Small tables with named rows and columns. After each table, cells are looked up by row and column.

Table Kobava
|  | Nuto | Lop |
|---|---|---|
| Nugaz | 2.0 | 3.5 |
| Rafene | 5.1 | 8.0 |
| Zudoz | 1.7 | 4.8 |
| Zuru | 2.8 | 2.5 |
| Lavi | 3.9 | 1.9 |

Lop of Nugaz = 3.5
Nuto of Rafene = 5.1
Nuto of Zuru = 2.8
Lop of Zuru = 2.5
Lop of Zudoz = 4.8
Nuto of Zudoz = 1.7
Nuto of Nugaz = 2.0
Nuto of Lavi = 3.9
Lop of Rafene = 8.0
Lop of Lavi = 1.9
Which row has the largest Nuto? Rafene

Nen:
,Rak,Risopog,Balizim,Gunun
Gozugo,-56.9,-26.5,-63.5,76.2
Tem,-46.3,-61.8,-40.6,-48.1
Zav,-4.1,-17.0,-28.6,-2.7

Tem, Risopog -> -61.8
Gozugo, Balizim -> -63.5
Zav, Balizim -> -28.6
Tem, Gunun -> -48.1
Gozugo, Rak -> -56.9
Tem, Balizim -> -40.6
Zav, Risopog -> -17.0
Zav, Gunun -> -2.7
Tem, Rak -> -46.3
Zav, Rak -> -4.1
Gozugo, Gunun -> 76.2
Gozugo, Risopog -> -26.5

Zap
columns: Silite, Zifa, Lidir, Vonom, Tolite
Bupepak: [53.952, 24.682, 51.113, 20.572, 50.340]
Salo: [18.860, 70.590, 79.384, 70.802, 78.099]
Luf: [54.555, 27.428, 51.674, 23.155, 53.615]
Tavep: [14.975, 66.030, 80.632, 63.712, 85.543]
Mazi: [49.986, 28.637, 52.452, 24.030, 52.493]
Far: [51.123, 29.742, 55.250, 23.406, 56.413]
Milig: [48.645, 24.723, 56.691, 24.679, 49.647]
Val: [51.965, 28.422, 52.400, 24.937, 53.204]
Sed: [16.753, 64.700, 82.003, 67.790, 80.054]
Kel: [18.290, 67.321, 79.224, 64.520, 82.853]
Bedo: [16.194, 69.143, 81.606, 64.893, 81.110]
Mup: [49.168, 28.375, 54.028, 23.370, 53.565]
Bon: [57.056, 23.160, 52.252, 23.890, 51.544]
Rom: [52.872, 25.545, 52.200, 23.212, 55.519]

Tolite of Salo = 78.099
Lidir of Kel = 79.224
Lidir of Tavep = 80.632
Tolite of Val = 53.204
Zifa of Val = 28.422
Tolite of Bedo = 81.110
Vonom of Milig = 24.679
Zifa of Mazi = 28.637
Tolite of Kel = 82.853
Silite of Milig = 48.645
Tolite of Bupepak = 50.340
Lidir of Bedo = 81.606
Lidir of Sed = 82.003
Zifa of Salo = 70.590
Silite of Far = 51.123
Silite of Tavep = 14.975
Lidir of Val = 52.400
Vonom of Mup = 23.370
Tolite of Mup = 53.565

Table Susa
,Pati,Zomogo,Roneta,Bukag,Nadas,Kuf,Num,Tafofo,Vuperiz,Pom
Loza,215,168,207,188,137,200,216,220,71,196
Res,85,220,71,202,42,79,146,96,208,39
Zofoza,65,68,78,44,151,64,47,57,185,103
Bira,63,48,57,39,155,72,38,59,177,101
Doto,91,232,76,227,37,67,203,114,203,40
Famoni,111,229,72,223,26,71,195,104,199,40
Ger,60,78,63,51,162,66,49,55,192,87
Zomitur,93,229,76,239,19,78,200,114,201,53
Riseb,219,175,212,213,128,204,211,214,75,173
Nesese,152,35,179,30,248,203,58,154,57,236
Kaso,208,165,217,197,139,198,220,203,68,200
Pibeze,211,165,196,202,151,202,201,211,66,183
Baburol,65,63,76,45,174,72,51,45,183,89

Zomogo of Pibeze = 165
Tafofo of Zofoza = 57
Num of Nesese = 58
Bukag of Famoni = 223
Zomogo of Famoni = 229
Num of Kaso = 220
Tafofo of Zomitur = 114
Num of Zofoza = 47
Nadas of Zomitur = 19
Vuperiz of Pibeze = 66
Pom of Baburol = 89
Vuperiz of Ger = 192
Nadas of Zofoza = 151
Roneta of Zomitur = 76
Num of Doto = 203
Kuf of Riseb = 204
Roneta of Ger = 63
Vuperiz of Nesese = 57
Pom of Loza = 196
Zomogo of Bira = 48

Latufu:
         Rekovav   Nikal     Mot
Zem       -14084   33961   41907
Dovako    -69525  -94342   66811
Gitumas   -68947  -92245   66446
Nom       -68176  -82306   69891
Tededov     -830  -50216  -57858
Paserik      -87  -46952  -58828
Molet     -24028   22437   63946
Kif         8414  -37515  -62830
Pezi       -4144  -50407  -55912

What is the Mot of Molet in Latufu?
63946
What is the Nikal of Nom in Latufu?
-82306
What is the Nikal of Gitumas in Latufu?
-92245
What is the Nikal of Dovako in Latufu?
-94342
What is the Rekovav of Dovako in Latufu?
-69525
What is the Mot of Dovako in Latufu?
66811
What is the Mot of Pezi in Latufu?
-55912
What is the Nikal of Zem in Latufu?
33961
What is the Rekovav of Gitumas in Latufu?
-68947
What is the Mot of Nom in Latufu?
69891
What is the Rekovav of Nom in Latufu?
-68176
What is the Nikal of Tededov in Latufu?
-50216
What is the Rekovav of Molet in Latufu?
-24028
What is the Mot of Paserik in Latufu?
-58828
What is the Rekovav of Pezi in Latufu?
-4144
What is the Mot of Tededov in Latufu?
-57858
What is the Nikal of Paserik in Latufu?
-46952
What is the Mot of Zem in Latufu?
41907
What is the Mot of Kif in Latufu?
-62830
Which row has the largest Nikal? Zem

Zupep:
,Rulafol,Rup,Sumin,Vezenam,Mumufat,Rop,Paz
Varutum,77,64,194,101,82,114,109
Fidogod,121,66,163,92,201,107,94
Vazab,201,194,102,140,152,122,140
Pilina,76,152,139,191,117,134,62
Vilog,126,194,158,70,172,195,101
Lam,79,198,180,80,62,65,98
Linuz,97,103,94,141,123,136,125
Beko,119,134,79,76,165,135,195
Vebuveb,137,105,114,110,61,148,186
Kedusi,62,182,149,108,107,101,118

Rulafol of Lam is 79
Sumin of Pilina is 139
Paz of Kedusi is 118
Paz of Vebuveb is 186
Paz of Lam is 98
Vezenam of Kedusi is 108
Sumin of Vilog is 158
Paz of Varutum is 109
Paz of Fidogod is 94
Paz of Vilog is 101
Rop of Vilog is 195
Vezenam of Pilina is 191
Rulafol of Vazab is 201
Mumufat of Linuz is 123
Rop of Fidogod is 107
Rop of Vebuveb is 148
Sumin of Fidogod is 163
Rop of Varutum is 114
Mumufat of Beko is 165

Divazir:
	Kekarus	Bekasof	Nirumop
Kuv	5176	6328	557
Tomo	3001	4127	410
Sasuseb	7333	6747	6219
Ladepav	6605	842	800
Zas	3306	8930	6575
Ler	1524	1548	6132
Zuz	6623	4007	5041
Mavel	2192	3104	6616
Gaz	6149	6668	4090
Gimadu	3936	5222	6580
Mivoko	3184	7277	3062
Zaneka	993	6702	2051
Tufol	6240	1368	3273
Vig	6896	3020	3759

What is the Bekasof of Tufol in Divazir? 1368
What is the Nirumop of Vig in Divazir? 3759
What is the Bekasof of Vig in Divazir? 3020
What is the Nirumop of Tufol in Divazir? 3273
What is the Kekarus of Ladepav in Divazir? 6605
What is the Nirumop of Mivoko in Divazir? 3062
What is the Kekarus of Mavel in Divazir? 2192
What is the Bekasof of Zaneka in Divazir? 6702
What is the Nirumop of Sasuseb in Divazir? 6219
What is the Kekarus of Tomo in Divazir? 3001
What is the Nirumop of Gimadu in Divazir? 6580
What is the Nirumop of Tomo in Divazir? 410
What is the Kekarus of Zas in Divazir? 3306
What is the Nirumop of Ladepav in Divazir? 800
What is the Kekarus of Gimadu in Divazir? 3936
What is the Kekarus of Sasuseb in Divazir? 7333
What is the Bekasof of Kuv in Divazir? 6328
What is the Kekarus of Zuz in Divazir? 6623
What is the Bekasof of Ladepav in Divazir? 842
What is the Nirumop of Gaz in Divazir? 4090

Dez.tsv
	Tibepe	Bolemev	Guzem
Lubo	149	149	148
Pasu	195	195	153
Pubab	148	148	154
Sib	59	59	67
Tifugu	127	127	204
Nipa	114	114	150
Visaf	122	122	144
Tanab	202	202	155
Fep	93	93	191

Lubo, Guzem: 148
Tanab, Tibepe: 202
Sib, Bolemev: 59
Lubo, Bolemev: 149
Fep, Bolemev: 93
Pasu, Bolemev: 195
Sib, Guzem: 67
Tanab, Bolemev: 202
Nipa, Bolemev: 114
Tifugu, Bolemev: 127
Which row has the largest Bolemev? Tanab

Buze
          Piz  Sovamo   Mel  Mafuzol  Linufef  Rofipe  Sifo   Bim  Nake
Bef      -5.8    -2.6  -0.2      1.7     -6.5     3.4   0.4  -5.3   4.0
Vapipar  -7.6    -9.0  -6.5      5.6     -4.7    -2.5   7.3   0.1   1.8
Lorakad  -7.0    -9.3  -6.9      4.0     -6.0    -1.5   7.0   0.0   1.1
Kiged     4.1     0.9  -1.1     -5.7      4.4    -5.9  -4.8   1.2  -6.5
Lefema    1.2    -1.9  -3.1     -4.6      3.3    -9.3  -2.6   4.5  -7.3
Fomal     3.8     5.5   3.1     -7.2      2.3    -1.7  -9.4  -4.1  -5.4
Ret       1.8    -1.3  -3.3     -4.6      3.8    -7.4  -3.8   2.6  -7.6
Lerame   -6.4    -3.1  -1.4      1.6     -6.2     2.2   0.6  -4.8   2.6
Repuvaz  -6.6    -3.5  -1.6      2.1     -6.1     2.9   0.4  -5.2   4.8
Muvebin  -5.7    -3.3  -0.4      1.6     -5.5     3.8   1.4  -5.5   5.1
Gor      -6.0    -2.7  -1.5      1.3     -6.2     2.9   1.1  -4.7   3.3
Mevup     3.3     6.3   3.5     -7.1      2.7    -1.6  -9.0  -3.5  -4.9
Fige     -6.2    -2.9   0.3      1.4     -7.3     4.1   0.5  -5.2   5.0
Riseluf  -5.4    -3.7  -1.5      0.6     -5.1     1.5   0.1  -3.7   2.4

Lefema, Mel -> -3.1
Repuvaz, Rofipe -> 2.9
Kiged, Bim -> 1.2
Fige, Rofipe -> 4.1
Gor, Sifo -> 1.1
Ret, Sifo -> -3.8
Lerame, Linufef -> -6.2
Repuvaz, Piz -> -6.6
Fige, Bim -> -5.2
Lefema, Bim -> 4.5
Ret, Mafuzol -> -4.6
Fige, Piz -> -6.2
Lerame, Bim -> -4.8
Mevup, Nake -> -4.9
Lorakad, Sovamo -> -9.3
Fomal, Mafuzol -> -7.2
Lerame, Rofipe -> 2.2
Gor, Mafuzol -> 1.3
Which row has the largest Linufef? Kiged

